(in the rows, 128 means zero)
Rotation paths and how fast each direction turns (deg/step):
Each turn is a multiple of 5 degrees from 10 to 175, or 0.
Each row of a path follows its step; steps can be skipped.
path 1
step 5: [127 146 123 140 108 120 111 126 117 121 122 127 137 128 126 141 134 122
 126 127 136 122 141 116 141 135 134 132 145 124 126 128 120 123 135 109
 137 127 118 130 131 112 131 138 132 120 123 117 135 115 120 119 130 128
 122 128 128 128 138]
step 7: [128 117 127 148 143 137 126 125 120 124 138 122 142 134 122 130 137 126
 140 127 120 138 116 135 143 153 125 120 131 125 125 127 119 133 120 134
 135 125 125 123 136 130 112 141 121 120 120 118 133 129 116 128 133 135
 119 135 136 123 140]
step 10: [121 129 136 132 135 120 121 124 112 138 139 131 143 118 127 124 126 125
 137 118 129 142 133 128 133 137 125 118 128 129 133 139 124 118 128 117
 151 124 132 132 137 126 113 133 132 121 127 113 125 121 120 133 142 147
 128 147 133 139 133]
step 12: [121 133 130 137 130 121 111 121 125 111 138 119 132 126 136 123 146 123
 123 137 120 130 131 125 109 134 116 125 137 121 120 128 126 133 130 116
 128 122 114 124 127 134 124 129 121 128 105 118 140 107 123 122 118 128
 124 134 140 126 131]
step 23: [127 129 126 145 128 121 122 127 122 120 132 137 136 141 130 138 150 131
 133 129 119 125 121 121 138 145 128 116 150 121 129 128 129 121 133 137
 127 111 122 134 134 117 117 136 117 129 143 125 119 128 113 133 116 132
 127 126 135 136 131]
step 24: [126 137 140 139 129 122 135 115 125 127 124 141 128 120 141 133 141 124
 128 134 127 129 128 127 118 136 134 118 129 139 118 131 120 136 128 128
 123 136 113 122 128 118 116 131 125 127 126 124 138 101 120 101 128 133
 132 118 137 117 124]
step 27: [131 138 129 145 123 130 117 131 129 124 125 124 137 117 127 131 138 119
 117 136 132 128 128 134 119 127 137 118 128 129 121 126 128 127 133 117
 119 130 122 115 140 116 101 139 128 119 100 127 138 119 127 126 123 139
 122 128 134 122 142]
step 36: [128 133 136 145 122 131 120 122 118 126 114 137 122 114 114 143 137 112
 128 130 138 123 123 128 119 133 130 118 124 124 127 135 123 134 125 104
 136 127 118 137 133 110 106 130 133 132 124 126 115 121 127 125 132 134
 127 122 137 124 122]
Speeds:
[130 127 128 130 123 128 131 125 129 128 124 127 124 132 128 127 127 129
 125 128 131 125 128 125 127 126 129 126 131 130 127 129 125 128 131 126
 129 125 128 124 128 127 123 129 128 125 129 127 126 129 129 125 128 125
 127 129 129 124 130]
115
[125 126 123 132 126 125 130 127 126 128 132 128 131 128 124 130 126 127
 127 128 124 125 131 129 125 128 132 130 128 126 126 125 127 126 130 128
 124 130 130 128 129 129 126 127 125 128 129 126 128 125 130 127 125 125
 131 128 127 130 127]
95
[126 130 128 127 131 129 125 128 128 129 125 129 125 130 125 126 125 126
 127 126 129 128 129 126 127 136 132 129 127 130 129 127 127 125 130 131
 129 126 125 127 130 130 130 127 127 126 131 126 129 128 126 131 128 126
 128 130 122 129 131]
120
[129 124 130 128 127 127 129 127 129 127 129 131 128 126 130 128 127 133
 127 125 128 131 128 128 126 128 130 125 126 129 124 129 130 125 127 128
 129 125 129 125 130 129 126 129 129 128 131 131 133 129 129 126 131 131
 133 127 126 131 131]
45
[126 128 124 129 129 125 134 131 129 126 128 126 125 126 130 128 130 128
 131 128 130 126 129 126 125 127 130 130 130 128 130 128 130 130 128 129
 130 127 129 129 127 122 129 127 130 129 130 127 126 130 125 133 129 130
 130 129 128 130 133]
145
[125 129 132 128 127 127 131 129 134 128 125 130 125 129 124 129 127 128
 131 128 124 128 125 127 126 132 127 127 127 127 124 127 129 131 127 125
 127 129 129 129 127 127 126 126 130 130 132 128 129 128 127 131 128 127
 127 126 129 127 124]
145
path 2
step 1: [115 147 138 132 131 135 118 138 130 135 136 119 135 130 136 128 123 129
 118 140 124 132 128 131 129 140 125 127 122 125 124 121 129 125 123 128
 150 149 125 135 130 116 143 129 145 122 131 132 126 118 135 136 133 128
 108 130 126 127 118]
step 8: [122 128 112 123 130 124 118 123 146 117 132 132 119 130 131 134 134 119
 135 138 129 127 124 131 125 129 124 112 135 121 127 131 125 123 115 124
 120 138 129 138 108 131 116 157 140 123 139 127 117 134 128 121 131 130
 123 125 132 131 137]
step 23: [137 128 126 120 116 120 145 128 124 113 124 133 139 125 135 133 132 128
 130 130 133 120 107 129 124 142 111 137 126 132 130 135 131 130 105 138
 134 138 120 122 119 119 129 127 126 114 116 130 128 117 134 122 120 136
 129 119 137 121 126]
step 25: [120 127 139 102 129 118 120 135 123 129 128 113 116 119 147 112 128 134
 132 126 115 120 128 129 121 135 123 117 131 131 133 134 132 137 136 139
 116 124 135 127 124 124 120 125 130 122 136 123 131 131 122 127 133 132
 118 128 117 112 142]
step 27: [123 124 114 132 133 115 125 130 130 131 130 131 138 116 129 131 107 122
 131 129 124 132 121 130 117 136 128 119 130 134 123 119 114 135 120 142
 119 126 116 133 140 138 116 143 132 115 131 116 138 127 136 133 113 129
 139 119 135 129 114]
step 28: [126 134 132 111 114 124 127 125 111 128 120 128 130 105 115 133 126 127
 131 136 126 124 134 136 120 121 126 112 125 117 125 133 111 124 131 135
 138 131 141 116 124 136 123 138 123 119 119 137 119 132 125 129 131 132
 126 138 134 110 126]
step 34: [129 140 131 127 143 122 123 109 108 128 124 112 136 124 137 122 124 132
 123 135 130 135 121 129 132 129 142 132 140 131 125 128 133 120 122 128
 121 143 122 132 120 111 135 125 126 120 120 122 144 128 135 115 122 130
 118 119 116 120 136]
step 38: [132 132 121 133 129 109 132 133 128 122 126 110 119 120 146 131 133 124
 143 135 136 123 136 127 128 136 139 124 142 123 112 119 139 119 124 130
 131 120 111 119 116 124 118 127 133 114 141 123 123 135 129 134 138 129
 133 124 124 131 120]
Speeds:
[128 124 125 129 127 129 125 129 128 126 127 131 123 127 129 132 130 132
 127 129 128 126 131 130 128 130 127 127 126 126 131 128 124 126 126 131
 129 130 128 125 129 130 129 130 127 130 127 126 129 127 125 123 124 131
 126 126 127 129 125]
90
[128 128 128 129 124 131 129 131 125 125 125 125 128 126 128 128 129 128
 133 127 128 129 129 126 127 129 126 127 126 133 130 128 125 130 127 129
 127 126 131 131 130 124 126 126 126 129 125 128 128 129 130 123 129 125
 126 128 132 128 130]
155
[128 132 126 130 128 128 127 128 126 126 124 125 129 131 128 129 129 127
 130 129 129 127 125 127 130 126 132 126 128 126 128 125 127 126 129 128
 129 131 128 131 130 128 126 129 125 132 124 129 124 128 123 131 128 131
 126 131 127 129 130]
175
[127 129 130 130 131 131 123 128 128 131 126 127 126 131 129 127 127 132
 129 129 125 127 131 128 125 132 128 130 129 126 123 130 127 128 128 128
 127 130 127 127 127 126 126 125 131 130 127 128 125 127 128 127 129 130
 132 133 131 126 130]
90
[131 132 128 130 127 126 127 129 125 128 126 133 129 125 127 128 128 128
 127 123 127 130 127 130 129 133 123 126 131 126 127 127 129 128 128 127
 130 128 128 131 130 130 129 127 128 127 128 130 127 125 127 129 128 127
 127 133 130 127 124]
80
[125 131 127 125 127 125 126 128 129 127 130 132 128 133 128 130 127 130
 128 128 128 126 128 125 127 131 127 129 126 129 132 128 129 125 135 130
 127 126 128 131 127 127 131 131 129 129 128 131 128 130 128 127 130 127
 126 129 130 127 130]
100
[129 126 131 129 128 127 128 126 128 129 128 131 130 131 130 128 125 126
 129 129 124 128 129 128 127 126 131 129 127 127 125 126 127 128 127 131
 129 127 130 132 132 124 130 130 130 130 131 125 127 124 128 125 126 123
 127 130 124 129 126]
140
